In the rows, 128 means zero.
One turn moves every row onto another: examples first, then more rows asked:
k770: [146  99 108 122 120 161 102 167 121 161 122 152 106]
k835: [131 122 124 102 131 108 103 137 138 153 143 148 105]
k63: [132 121 123 100 132 114 104 138 142 148 145 149 101]
k941: [137 101  95 116 103 151 106 170 125 157 125 154 110]
k258: [139 117 113 124 143 153 126 129 131 180 158 153  93]
k497: [143 122 100 124 128 156  91 118 125 181 165 123 126]
k809: [143 116  97 122 129 152  92 120 124 185 163 120 129]
k694: [105 119 110 127 104 149  95 144 104 155 139 131 128]
k897: [140 119 123 106 136 112 104 136 139 149 141 148 101]
k508: [140 117 115 125 143 150 122 132 134 181 153 154  87]
k137: [131 121 126 105 133 115 103 131 144 153 146 149  99]
k806: [146 120 110 125 145 151 121 130 134 180 161 153  94]
k28: [108 121 119 114 111 157 104 134 106 147 137 155 118]
k483: [142 103  87 129 103 113  96 129 137 169 147 128 125]
k656: [143 116  99 123 132 158  95 122 124 189 165 129 127]
k948: [142 122 115 124 144 156 126 131 131 174 157 149  93]
k651: [127 117 121 102 132 113 102 140 143 151 145 150  96]
k936: [115 122 117 120  92 163  96 132 112 156 153 141 123]
k523: [146 105  89 122 106 107  97 134 144 168 147 133 117]
k118: [142 116 101 126 127 147  93 117 128 186 165 122 130]
k236: [136  97  90 127 123 164 106 164 111 167 135 158 118]
k698: [141  96  87 117 103 149 103 164 113 153 133 151 118]
k637: [139 122 119 123 143 150 126 130 133 172 154 157  91]
k811: [145 108 101 131 120 162 103 172 117 164 134 146  98]
k206: [138 102  91 122 101 109  95 129 142 171 153 136 117]
k327: [153 118 101 125 128 151  95 121 126 183 162 120 128]
k120: [130 118 119 102 126 110  98 142 145 150 142 149 101]
k333: [101 114 123 124 117 136  95 139  98 156 138 149 113]
k795: [149  91 100 124 113 154 101 165 118 160 132 152 130]
k733: [101 123 114 120 101 135 100 141 101 158 142 149 115]
k470: [141 101  88 125 102 110  98 132 143 165 148 131 118]
k298: [109 111 113 122 102 165  97 137 103 157 144 135 122]
k847: [143 101  88 124 104 109  98 130 137 163 144 130 122]
k431: [151  93  94 116 108 144 104 159 113 160 133 164 125]
k294: [138 104  97 121 121 163 112 168 107 161 134 154 104]
k273: [103 109 122 115 109 145 102 143 104 145 138 149 116]
k473: [144  99  88 127 103 113  99 133 144 168 152 135 124]
k766: [108 127 108 125 101 159  97 132 104 156 152 149 116]
k186: [135 119 115 125 142 150 118 130 134 181 165 153  89]
k93: [141 113  96 121 125 155  94 121 126 188 166 125 129]

k651 goes to k948
k273 goes to k294
k694 goes to k941
Now these:
k770 goes to k766
k809 goes to k470
k120 goes to k637
k333 goes to k811
k327 goes to k206
k497 goes to k473
k806 goes to k118

One turn moves every row onto another: examples first, then more rows asked:
k756: [115 116 135 119 126  96 135  98 145 129 137 103 146 155 157 123 110 138]
k337: [132 128 136 133 130 113 151 116 153  82 101 113 149 129 142 129 110 130]
k898: [137 119 107 128 123 139 141 105 149 127 138 110 142 147 155 122 117 131]
k428: [106 117 140 120 120 135 127 105 148 140 132 156 139 117 101 125 109 124]
k826: [108 156 161 138 124 152 139 115 163 135 122 133 139 135 115 134 111 132]
k50: [127  98 143 121 124 123 158 122 141 131 136 115 137 147 125 133 134 103]
k939: [115 127 151 135 147 126 139 126 133 130 137  89 143 144 137 124 124 136]
k78: [153 119 142 132 115 144 146 103 151 125 111 121 126 107 117 123 112 131]
k765: [103 123 143 121 112 130 156 108 154 125 145 126 138 130  88 124 110 123]
k670: [121 128 154 128 134 146 157 138 139 137 121 134 148 136 157 130 116 149]
k410: [119  93 145 126 132 112 137  92 138 144 124 142 132 160 120 114 114 127]
k409: [ 98 142 175 138 112 124 134 118 149 119 126 115 146 145 120 147 116 118]
k640: [137 114 113 131 120 116 141 111 144 114  97 149 142 118 123 117 112 141]
k383: [113 129 150 125 122 143 164 100 175  97 137 137 147 128 127 126 120 150]
k149: [135 127 162 126 104 100 153  95 143  97 128 112 133 119 125 117 111 136]
k363: [120 107 131 134 120 129 126  99 137 148 117 133 156 154 161 126 101 140]
k313: [126 126 176 133 116 125 127 100 128 123 100 130 149 112 136 123  94 132]
k703: [125 113 155 124 132  99 137 107 150 123 149 162 142 138 153 120 115 128]
k377: [135 121 137 145 130 141 147 112 146 106 147 147 142 148 155 114  97 146]
k355: [100 130 170 134 126 128 144  87 163 107 139 148 163 131 120 122 111 132]
k917: [124 121 142 141 128  94 121 120 143 125  94 118 143 126 125 138 106 125]

k409 goes to k428
k410 goes to k377
Now these:
k670 goes to k50
k78 goes to k149
k898 goes to k756
k355 goes to k826
k337 goes to k917

One turn moves every row onto another: examples first, then more rows asked:
k718: [ 95 136 149 103 118 150 164 124 134 124 133 103 126 169 126 139 148 164
  93 143 143 149]
k31: [118 136 160 103 111 116 150 123 166 104 142 123 145 189 121 129 146 141
 118 143 149 134]
k954: [129 146 147  87 112 122 141 110 163  93 150 112 124 176 128 140 148 146
 127 150 133 129]
k622: [151 174 142 127 140  98 162  89 152 142 143 121 124 164 108 106 164 145
 122 135 127 150]
k24: [118 128 150 100  98 142 164 135 135 116 116 117 144 167 126 134 155 160
 112 147 131 135]
k447: [142 168 148 141 122  95 171  96 139 135 142 126 134 157 113 112 167 155
 136 135 141 160]
k202: [101 137 135  90 109 144 160 112 142 116 134 103 131 167 126 151 153 167
 106 146 126 137]
k726: [125 136 151  98 107 153 158 134 124 112 122 107 118 153 133 132 153 161
 109 152 132 142]
k744: [150 160 155  97 125 142 158 118 119 101 117 119 128 163 148 135 147 166
 115 142 149 126]
k42: [136 131 153  95 120 113 150 146 147 101 117 104 129 188 134 123 161 156
 113 141 139 153]
k588: [135 163 140 140 132  99 162 103 157 144 132 124 130 153 119  93 156 144
 127 133 137 148]
k97: [147 162 132 131 131  95 160 107 153 139 121 117 126 151 124  96 165 151
 131 134 125 150]
k791: [122 154 144 116 105 156 141  99 139 123 154 116 109 171 130 136 149 159
 129 138 124 117]
k790: [134 173 127 126 138 103 156  86 158 138 143 112 114 146 122 107 156 150
 130 137 126 146]
k218: [130 170 135 133 132  92 171  89 140 137 144 112 127 163 114 122 171 166
 128 131 134 168]
k629: [121 152 161 109 126 134 167 115 134 115 121 129 155 184 135 135 142 163
 103 131 165 127]
k774: [104 142 151 130 124 152 151 124 129 140 139 103 111 189 131 124 153 169
 102 124 142 146]
k392: [136 146 149 120 114 156 144 129 118 125 130 105  97 171 140 121 159 167
 119 136 126 138]
k405: [142 149 158 103 122 132 165 127 125 108 107 126 148 177 143 131 151 167
 110 135 153 129]
k596: [125 164 136 139 145 100 163 102 155 148 134 112 121 157 120  96 158 152
 116 129 139 159]
k586: [106 142 128 111 112 138 149 107 143 132 136 104 123 194 130 144 162 177
 118 124 115 130]
k585: [110 158 154 104 140 138 165 105 132 117 132 114 139 184 137 144 140 171
  94 130 164 136]
k479: [132 134 142 120  98 137 151 131 134 128 117 119 133 188 133 125 167 168
 127 129 117 126]
k305: [117 162 133  94 135 127 172 119 144 112 123  91 113 189 143 151 160 167
 101 137 122 144]
k815: [144 168 168 113 123 149 167 132 132 106 130 114 104 163 144 124 144 141
 111 151 144 132]
k812: [106 168 163 116 138 146 172 116 144 119 146 107 110 181 135 135 138 146
  92 141 155 141]
k135: [111 145 165 106 134 132 147 124 151 108 153 104 113 181 127 125 140 145
 100 143 163 153]
k520: [147 174 142 134 130 101 167  94 131 131 144 113 113 148 120 115 168 161
 134 138 135 166]
k75: [134 168 144  95 110 133 166 105 156 101 136 118 127 174 136 148 149 147
 126 149 120 112]
k443: [152 173 144 128 146 100 162  95 145 143 140 116 115 163 111 102 165 147
 116 134 131 158]
k785: [116 143 147  94 104 156 155 113 136 110 141 111 120 151 128 143 145 157
 115 155 131 129]
k980: [151 173 142 127 140  98 162  89 152 141 142 122 124 164 108 105 164 145
 122 135 127 150]
k453: [147 169 131 129 139 104 156 100 147 137 130 109 108 142 128  98 161 152
 129 138 126 153]
k197: [118 161 138  89 137 135 160  97 133 109 131 107 132 179 142 154 146 177
 102 133 146 131]
k100: [115 142 161 134 101 150 150 118 141 134 143 130 132 184 124 121 147 153
 121 131 142 121]
k878: [152 173 143 128 147 100 162  95 146 143 140 115 115 163 111 103 164 147
 116 134 130 158]
k112: [150 167 140 134 124  92 170 101 134 133 133 118 127 156 118 114 174 162
 137 135 131 164]
k557: [113 157 157 114 111 127 177 117 163 116 132 129 151 193 126 138 145 142
 111 139 141 120]
k624: [140 146 166 100 123 135 141 133 141  96 143 107 104 166 135 120 145 143
 116 153 151 146]
k256: [116 139 138  86 132 115 147 124 153 103 136  90 117 191 133 140 158 163
 106 139 135 155]
k7: [133 169 147 142 133  98 172  97 135 140 144 117 125 160 115 113 167 160
 125 132 146 171]
k309: [138 165 144  88 126 141 155  98 129  99 131 115 127 165 145 150 145 169
 116 142 143 120]
k95: [151 170 137 125 143  93 163  95 149 143 134 115 123 168 111 107 169 151
 119 132 123 157]
k789: [151 170 137 124 143  94 163  95 149 142 134 115 123 168 111 107 169 151
 119 132 123 157]
k464: [124 167 123 128 142  95 161  90 161 144 136 108 123 158 121 109 162 156
 122 129 127 154]
k745: [103 133 160 110 104 151 164 125 140 122 134 121 141 165 120 133 143 152
 104 146 147 135]
k72: [134 149 152 109 122 123 178 146 138 114 101 108 132 191 142 129 163 157
 104 137 131 143]
k844: [138 175 137 132 128  98 167  82 141 131 152 117 121 153 115 122 166 160
 136 136 133 159]

k305 goes to k812
k453 goes to k790
Now these:
k392 goes to k791
k785 goes to k202
k585 goes to k629
k42 goes to k624
k112 goes to k520

One turn moves every row onto another: examples first, then more rows asked:
k251: [118 145 149 124 137 133 123 145  93 146 128 105 111 134]
k16: [125 137 113 132 147 116 122 114 125 152 136 134 137 133]
k69: [146 126 134 139 126 155 102 146 118 140 165 122 104 128]
k823: [113 123 140 139 141 114 143 120 107 141 136 112  87 132]
k378: [124 119 120 115 156 107 116 127 117 120 129 114 118 110]
k793: [139 120 126 136 140 145 101 136 130 130 165 128  99 109]
k915: [116 114 128 139 150 106 132 110 104 132 143 115 103 138]
k219: [116 140 150 125 105 156 127 126 127 139 145 106 109 145]
k873: [138 127 128 123  95 142 129 135 139 129 139 106 117 155]
k275: [143 130 133 127  97 146 126 135 140 129 139 106 119 153]
k934: [144 115 115 122 113 130 118 121 150 111 143 113 128 142]
k59: [114 115 126 116 131 133 113 100 144 112 152 117 122 121]
k217: [120 143 154 129 108 159 125 126 130 138 145 106 109 140]
k849: [142 121 108 119 136 104 123 147 120 123 123 111 121 133]
k300: [132 114 147 132 126 117 145 131 106 144 126 106  89 133]
k233: [120 119 125 122 134 133 112 102 148 109 152 117 124 121]
k921: [139 137 125 125 125 121 127 156 104 140 123 105 116 148]
k996: [152 122 146 117 123 130 123 128 116 160 119 122 135 125]
k590: [109 134 145 117 156 125 116 126 101 134 133 111 113 110]
k845: [135 134 145 120 129 132 135 130 128 164 119 125 115 109]
k422: [146 123 125 124 134 121 115 119 114 153 130 127 149 140]
k384: [146 100 140 128 125 109 135 128 102 135 128 106 106 141]
k416: [139 125 138 136 134 154 101 139 121 137 165 124  99 114]
k969: [151 124 119 141 126 146 103 148 125 134 164 125 106 133]
k987: [137 112 113 117 111 127 120 119 149 112 143 113 125 141]
k303: [118 144 125 130 143 122 135 121 134 159 129 133 116 113]
k401: [105 136 149 125 132 151 116 105 136 126 153 113 112 121]
k25: [136 100 129 132 140 103 127 115 101 129 138 111 114 144]
k228: [147 120 114 139 134 140 103 142 133 128 165 128 103 121]
k611: [100 133 149 121 127 151 118 105 131 128 153 112 112 124]

k217 goes to k233
k873 goes to k611
k849 goes to k251
Now these:
k25 goes to k300
k69 goes to k793
k303 goes to k422

One turn moves every row onto another: examples first, then more rows asked:
k468: [124 131 124 133 137 118 143 120 144 128 135 104 132 106 136]
k324: [132 101  97 109 142 144 133 131 135 123 116 134 122 144 134]
k713: [149 125 119 113 119 149 113 143 116 120 109 142 135 122 107]
k390: [121 132 141 155 131 143 120 105 106 132 128 130 143 134 139]
k902: [130 130 138 154 127 140 117 107 105 127 131 141 135 125 148]
k882: [117 101  95 117 130 144 135 138 130 130 117 127 123 144 132]
k966: [140 109 166 122 129 153 130 119 149 135 113 142 124 136 133]
k136: [145 110 163 126 126 145 145 123 150 143 116 135 118 138 133]
k754: [119 102 100 115 144 143 133 135 129 127 112 130 109 138 130]
k170: [142 138 120 105 119 139 119 146 110 120 114 143 137 117 112]
k276: [128 136 148 104 113 130 143 118 134 142 153 141 107 132 112]
k993: [124 135 129 130 128 116 134 123 129 125 133  97 130 104 137]
k412: [122 127 148 107 111 127 138 120 127 145 146 138 116 139  98]
k472: [133 136 142 100 113 126 137 105 131 146 144 136 114 136 103]
k21: [125 136 139 148 140 137 107 109 106 131 129 135 137 123 143]

k170 goes to k468
k412 goes to k882
Now these:
k754 goes to k902
k21 goes to k276
k713 goes to k993

One turn moves every row onto another: examples first, then more rows asked:
k511: [128 155 123 142 124 110 112 117 144 116 125 140 109 128 128 106 153 121
 127 138 131 110 117 138 111 120 145 131 107]
k128: [102 126 139 155 134 110 131 111 131 143 118 128 167 142 129 129 130 137
 131 118 145 127 108 132 124 112 122 116 127]
k326: [119 125 141 137 125 126 114 123 130 160 140 139 128 150 118 145 146 134
 138 126 137 107 122 149 117 109 126 144 111]
k516: [120 131  95 124 136 130 142 127 126 122 119 137 139 138 117 138 129 127
 126 166 134 101 100 130 125 121 130 139 126]
k545: [141 131 107 136 126 128 162 133 162 117 125 131 127 114 142 137 128 111
 126 158 133 131 139 132 120 134 125 122 128]
k926: [131 122 115 122 148 146 133 112 144 130 125 161 142 123 135 103 131 141
 135 123 126 125 150 150 118 137 148 107 137]
k609: [119 132 135 135 105 140  96 112 111 114 136 124 121 132 120 126 118 130
 133 147 102 130 114 143 124 132 117 125  97]
k591: [130 137 143 124 130 158 121 121 122  99 113 131 111 124 144 136 121 118
 122 119 142 142 108 111 142 127 129 111 143]
k14: [127 125 122 103 123 129 112 117 136 145 127 150 146 133 113 118 140 131
 141 103 138 112 129 150 117 142 145 146 129]
k389: [132 119 114 134 138 142 120 139 107 135 139 128 128 150 104 148 139 137
 129 141 124 132 139 130 122  92 121 121 119]
k450: [134 113 119 113 135 102 137 130 132 114 116 152 124 124 119 137 141 131
 134  94 161 127 113 132 128 133 133 122 115]
k291: [108 124 126 133 135 119  83 127  96 125 121 131 148 134 125 142 115 132
 126 142 116 131 149 133 126 127 120 125 134]
k625: [140 147 104 139 111 139 130 132 123 110 135 106 101 120 125 121 128 107
 147 143 127 113 131 131 132 123 115 123 118]
k674: [104 131 155 118 123 131 124 128 124 105 105 139 120 115 159 147 112 127
 128 133 118 118 137 116 142 106 116 133 116]
k459: [124 110 128 120 130 119 143 129 131 145 127 118 120 136 106 131 103 125
 109 146 143 126 138 144 134 135 102 127 151]
k35: [130 142 132 119 152 140 111 126 124 126 137 114 107 119 146 119 119 127
 155 125 121 110 151 132 146 110 118 129 143]
k707: [143 124 127 108 135 105 150 137 149 114 122 138 149 137 123 129 107 123
 112 127 132 144 122 147 134 150 139 130 125]
k757: [129 151 154 125 120 120 108 145 123 119  94 114 146 121 134 142 114 119
 130 116 123 134 117 121 120 113 127 127 146]
k249: [128 111 146 116 136 134 132 142 131 142 146 121 139 116 137 120 112 132
 131 131 114 143 138 165 130 130 124  94 116]
k595: [130 126 111 132 146 130 147 124 121 129 129 134 116 130 116 109 130 140
 128 126 128 130 175 135 133 103 125 108 135]
k810: [136 126 137 148 124 121 126 127 122 118 112 146 143 119 169 149 118 130
 117 106 126 123 107 123 131 141 111 128 134]
k411: [111 141 136 122 111 120 148 124 109 124 101 130 126  88 148 139 132 124
 134 118 145 138 123 123 129 136 134 119 130]
k563: [113 136 160 121 117 112 131 109 138 134 128 120 148 137 120 111 105 137
 127 124 114 138 109 153 134 131 128 134 109]
k538: [135 118 124 109 140 151 128 113 158 123 123 144 113  97 139 139 146 133
 146 137 132 142 131 121 110 121 131 120 133]
k156: [137 126 120 112 113 131 108 118 137 116 147 127 141 117 133  96 142 126
 126 106 106 144 135 130 126 125 125 130 102]

k674 goes to k757
k511 goes to k156
Now these:
k14 goes to k926
k625 goes to k609
k450 goes to k538

